In the rows, zero is written as 128.
The rows below fall into families. The same turns and mirrors carry the whole set onto itself and the rows of a family onto each other. For each named row, which other rows are in its family? Write them in the order they are listed.
These 32 rows form 4 families of 8 rows each.
Z669: [102 144 119  92 121 121 121 146 161 102 154 151]
Z359: [101 103 171  95 111 137 137 130 138 109 141 122]
Z726: [117 147 105 134 106 163 155 143 104  91 129 136]
Z812: [139 119  87 160 114 116 120 104 126 134 130 138]
Z697: [138 113 145 143 134 140 112 179 113 122 123 149]
Z772: [114 144 116 100 132 142 147  75 116 132 120 118]
Z882: [135 103 138 105 151 109 106 120 156 157 139 112]
Z794: [156 106 107  85 128 104 126 118 153 133 153 130]
Z247: [ 99 139 164  94 123 128 115 136 147  97 126 112]
Z86: [115 137  97  98 123 132 150  87 146 127 146  99]
Z299: [151 112  79 147 133 145 147 128 113 151 143 135]
Z570: [122 107 172 102 113 161 118 152 137 116 128 108]
Z477: [103 146 118 130 140 154 142 130  80 103 124 106]
Z727: [119 163 130 151 130 146 130 164 102 100 135 126]
Z260: [ 92 167 115 108 117 109 117 143 135 122 149 143]
Z540: [ 91 124  98 103 144 124 111 145 137 115 135 167]
Z597: [160  83 129 133 142 163 144 122 126 126 120 104]
Z90: [150 105 124 147 136 151 140 118  99 147 115  96]
Z815: [132  88 112  90 127 125 130 101 157 148 136 121]
Z478: [ 92 143 122 110 108 145 133  88 116 108 127 105]
Z770: [161 126 146 137 113 149 149 120 123 131 135  80]
Z474: [112 131 156  80 143 157 142 163 134 113 140 110]
Z663: [151 148  72 145 145 135 124 136 122 139 127 127]
Z978: [148 106 126 111 116 118 118 135 180 145 145 141]
Z149: [108 137 111  98 115 167 110  89 132 130 152 115]
Z423: [138 106 126 139 125 130 114 190 144 116 151 130]
Z429: [143 113 130 143 142 105 151 175 129 118 116 133]
Z819: [111 164 101 127 149 126 110 138 139 116 164 153]
Z200: [129 144  70 137 145 112 141 113 123 132 142 139]
Z450: [ 97 146 136 155 129 166 135 146 107 115 115 116]
Z66: [141  87 142 113 108 144 149 126 120 131 105  94]
Z427: [160 108 122 130 148 128 127 178 145 139 143 143]

Same family as Z450: Z359, Z772, Z794, Z260, Z597, Z663, Z423
Same family as Z299: Z697, Z247, Z86, Z477, Z978, Z819, Z66
Same family as Z427: Z669, Z570, Z727, Z90, Z815, Z478, Z200

The rows below fall into families. The same turns and mirrors carry the whole set onto itself and the rows of a family onto each other. For each named row, which other rows are in its family? Write them in the order they are listed.
These 16 rows form 4 families of 4 rows each.
Z227: [106 124 177 103 129 138 137 143 114 113 110 142 127]
Z301: [ 92 107 137 126 132 132 176 156 128 116 129 150 125]
Z455: [116 140  83 103 123 162 129 150 112 148 120 121 157]
Z609: [110 127 119 142  95 166 156 152 119 140 120 132 170]
Z148: [138 133 139 140 174 118 108 113 166 138 109 123 103]
Z778: [106 118  88 114 128 134 176 148 134 127 135 125 145]
Z268: [157 143 135 157 150 130 102  92 149 133 102 149 119]
Z513: [152 139 113 155 129 141 101 106 157 165  93 144 111]
Z944: [142 153 150 160 131 123 113 108 155 150 118 171 109]
Z154: [125 159  78 136 137 163 104 107 133 158 109 121 125]
Z646: [117 125 157 126 101 142 164 133 125 112 121 122 165]
Z259: [ 98 117 135 126 132 125 163 155 109 108 129 120 153]
Z151: [ 92 113 112 123 112 136 162 168 117 141 121 115 145]
Z608: [157 163 101 147 128 126 112 100 160 160 125 146 129]
Z15: [114 141 172 135 143 140 112 100 135 124  99 141  95]
Z132: [130 135 101 156 169 143 100 131 159 166 107 134 109]

Same family as Z455: Z227, Z154, Z15
Same family as Z646: Z609, Z148, Z132
Same family as Z513: Z268, Z259, Z151

The rows below fall into families. The same turns and mirrors carry the whole set onto itself and the rows of a family onto each other. For each named row, which other rows are in its family? Write them in the order they are listed.
These 25 rows form 5 families of 5 rows each.
Z937: [172 114 106 136 110  81 154 145 148 108 149 101]
Z905: [138 128  93 150 120 104 150 155 167 121 161  94]
Z424: [151 150 118 151 125 157 123 169 148 111 124 175]
Z751: [163 130 100 108 164 154  95 128 112 129 151 142]
Z931: [144 131 103 104 158 167  99 138 126 108 134 127]
Z34: [156 151  76 117 154 111 109 113 143 134 170 107]
Z46: [159 135 122 141 106 123 149 174 138  74 112 123]
Z378: [173 135  88 154 118  84 139 124 119 131 152  94]
Z21: [175 178 112 145 129 134 119 156 129 101 123 177]
Z863: [152 111 106 124 112 104 148 147 163  94 134  91]
Z460: [192 123 102 166 107  94 144 148 148 117 121 150]
Z848: [132 130  96 115 134 128 114 106 159 145 159 115]
Z743: [131 164 103 129 150 165 103 140 116 130 150 137]
Z341: [148 158 126 157  88 109 154 156 144 103 126 134]
Z181: [177 162 104 162 111  95 149 171 152  92 134 140]
Z939: [177 147 101 135 140 139  97 112 105 139 129 160]
Z678: [175 148 123 134 136 151 115 161 105 103 123 171]
Z785: [168 139  86 137 120  78 144 131 171 116 156 108]
Z256: [157 144 125 123 128 160 118 158 125  87 108 154]
Z736: [164 163  88 123 166 149  93 134 133 125 148 158]
Z10: [181 135 123 154 106 109 152 177 130  89 125 147]
Z798: [174 113  69 141 161 124 108 128 136 147 160 122]
Z535: [140 118  96 100 139 128 118 119 141 113 147  86]
Z686: [159 114  90 111 146 110 121 119 133 131 169  95]
Z374: [185 152  99 174 135 133 126 172 102 112 128 155]

Same family as Z181: Z34, Z21, Z785, Z736
Same family as Z686: Z937, Z751, Z678, Z10
Same family as Z424: Z905, Z848, Z743, Z341

The rows below fall into families. The same turns and mirrors carry the whole set onto itself and the rows of a family onto each other. For each named row, which other rows are in its family? Write them in the order they are listed.
These 15 rows form 5 families of 3 rows each.
Z280: [128 112 134 132  88 169  79 111 128 164 155 118 139  81 139 157 115 122
 162 127 124 143 138 129 138 142 127 147 131 119 112 148 118 122 151]
Z140: [148 125 124 114 149 137 122 114 142 142  93 119 147 145 102 114 102 162
 129 133 108 131 133 114 145 115 168 140  86  84 161 120 133 109 108]
Z843: [137 163 130 166 140 150 134 133 139 134  93 133 149 165 121  82 127 138
  95 132 131 107  84 141 125 134 146 137 103 161 129 175  87 116 160]
Z162: [142 150 140 132 113 142  76 101  98  98 127 128 129 100 194 113 126  90
  97 136 128 135  95 128 147 134 145 114 111 126 127 153 150 162 158]
Z553: [125 168 130 162 145 151 138 128 136 139 101 127 149 165 122  85 129 139
  90 134 135 101  88 144 126 132 140 142 105 157 137 183  86 116 157]
Z166: [123 161 137 126 118 144  81  92  98 103 139 123 127 101 195 121 134  93
  88 137 138 129 106 132 146 128 136 119 118 123 142 165 149 164 154]
Z724: [152 138 113 108 147 135 112 111 153 117  92 129 148 147  99 122 124 159
 118 124 108 140 155 126 129 102 174 130 102 101 164 116 125 121 106]
Z745: [124 143 117 104 157 137 125 102 146 140 108 116 147 146 102 126 120 164
 111 132 120 125 153 124 138 104 159 143  98  87 180 134 129 116 100]
Z832: [126 151 145 131 118 144  85  96  91 115 136 119 127  99 196 113 118  94
  97 142 134 126  90 123 155 137 136 124 107 113 134 163 155 157 156]
Z847: [ 99 133 148 126  98 126 174 133 142 125  98 108 113 126 126 111 112 106
 116 168 155 110 146 170  98 109 112 148 139 113 122 138 141 134 102]
Z38: [115 123 129 126  92 169  79 103 130 161 163 118 139  82 139 165 128 124
 152 126 131 141 152 138 132 135 123 147 140 123 123 155 114 128 146]
Z837: [122 127 144 130  89 124 163 141 148 106  83 119 115 126 124 108 114 102
 121 162 145 122 146 171  91 108 124 138 141 124 109 122 138 137 108]
Z286: [131 170 126 162 141 149 133 129 141 127  97 133 149 166 120  87 137 139
  89 130 134 106  94 147 120 129 144 136 110 165 135 179  83 120 158]
Z617: [117 118 154 133  92 125 172 144 138 127  85 111 114 123 126 100  97 105
 130 168 145 115 128 160 105 118 119 146 129 110 106 125 145 127 109]
Z339: [134 118 127 130  87 167  72 110 135 148 152 126 139  82 138 161 126 121
 157 121 123 150 149 138 128 135 132 141 141 131 112 144 112 130 150]

Same family as Z617: Z847, Z837
Same family as Z843: Z553, Z286
Same family as Z745: Z140, Z724

The rows below fall into families. The same turns and mirrors carry the whole set onto itself and the rows of a family onto each other. For each named row, which other rows are in its family? Write them in the order they are listed.
These 32 rows form 4 families of 8 rows each.
Z4: [136 136 118 126 119 187 150 139 131 136 133 155 108  95 131]
Z909: [101 115 157 122 136 145  99 107 138 134 119 160  97 164 127]
Z504: [121 141 118 155 161 127 177 119 116 139 115 118 127 132 122]
Z363: [138 144 109 129  65 120 124 114 114 144 140 131 166 137 135]
Z588: [123 128 109 122 110 151 148 145 139 126 156 137 109  89 152]
Z77: [165 143  83 142 103 119 137 139 137 146 117 108 147 106 136]
Z577: [109 156 149 123  93 114 106 136 114 156 126 101  96 135 145]
Z562: [122 116 114 144 131 110 174  89 124 141 116 120 130 119 111]
Z858: [131 158  92 136  90 135 138 113 121 131 128 123 173 109 121]
Z754: [166 110 101 109 144 139 140 105 142 109 113 164 144 129 115]
Z674: [144 145 148 102  99 159  85 157 142 123 118 141 126 149 155]
Z485: [141 133 152 126 121 117 111 100 127 137  79 124 148 178 113]
Z550: [127 117 152 118 166 150 135 132 153 120  94 129  90 131 131]
Z419: [136 134 116 112 122 148 150 164 128 141 138 158  89 107 141]
Z107: [141 116 120 116  87 161  74 125 127 131  96 147 138 109 124]
Z711: [125 156 155 147 126 107 107 108 128 122 108 109 162 166 118]
Z676: [130 133 181 137 155 159 119 131 138 128 115 141  98 151 129]
Z457: [140 133 136 121 115 104  97  77 128 125 102 107 150 156 119]
Z885: [122 132 161 114 163 124 128 111 152 129 111 144  89 156 136]
Z846: [138 119 105 111 147 159 143 145 136 157 120 175 122 117 141]
Z657: [155 134  90 120  74 129 118 130 105 136 128 121 150 108 124]
Z910: [137 133 140  87  97 162  78 129 131 126 111 160 121 145 128]
Z985: [145 118  99 130 144 133 118  75 152 108 111 144 150 139 141]
Z758: [120 139 141 134  95 132 116 171 122 172 124 123  95 132 122]
Z620: [124 142 119 146 150 103 162 121 149 149 139 122 107 161 139]
Z206: [154 128 125 140 132 152 137  91 138 102 110 173 151 145 110]
Z377: [175 104 115 123 110 160 134 111 146 103 124 156 134 141 106]
Z506: [107 164 147 133 113 142 120 154 121 158 131  90 121 115 139]
Z451: [ 90 157 147 124 120 109 124 135 120 161 110 105 121 126 159]
Z104: [127 140 135 152  92 104  93 102 139 121 115  94 123 152 120]
Z502: [139 134 112 145 141  91 168 113 125 141 128 105 119 119 132]
Z110: [140 152 153 119  84 167  80 128 144 121 127 145 144 129 127]

Same family as Z577: Z754, Z419, Z457, Z885, Z657, Z910, Z502
Same family as Z104: Z909, Z77, Z107, Z846, Z985, Z758, Z620
Same family as Z504: Z4, Z858, Z711, Z676, Z206, Z506, Z110

The rows below fall into families. The same turns and mirrors carry the whole set onto itself and the rows of a family onto each other. For each named row, which other rows are in its family? Write them in the order they are listed.
These 18 rows form 3 families of 6 rows each.
Z943: [ 86  85 122  97 116 104 136 126 126]
Z522: [151  67 109 139 119 136 131 105 126]
Z667: [111 141 142 165 113  86 133 128 130]
Z584: [146 136 102 153 140  82 154 135 130]
Z790: [ 96 150 138 129 109 101 156 121 113]
Z294: [147  83 110 122  96 156 133 122 119]
Z784: [ 89 132 136  96 109 107 118 117 126]
Z126: [ 93  80 117  93 115 113 133 124 132]
Z315: [121 143 140 172 112  93 137 128 133]
Z417: [159 131  90 151  99 129 128 134 145]
Z441: [108 142 135 129 144  89 164 110 126]
Z98: [126  82 125  94 105 129 110 135 105]
Z966: [103 119 149 100 141 103 119 101 132]
Z228: [160 106  87 160 123 113 130 117 149]
Z671: [146 148 106 156 109  97 145 151 118]
Z637: [170 100 114 125 125 147 135 144 145]
Z131: [131  74 140 105 134 118 109 113 113]
Z544: [173 106 116 136 124 145 141 144 143]

Same family as Z315: Z943, Z667, Z126, Z637, Z544
Same family as Z790: Z294, Z784, Z417, Z98, Z671

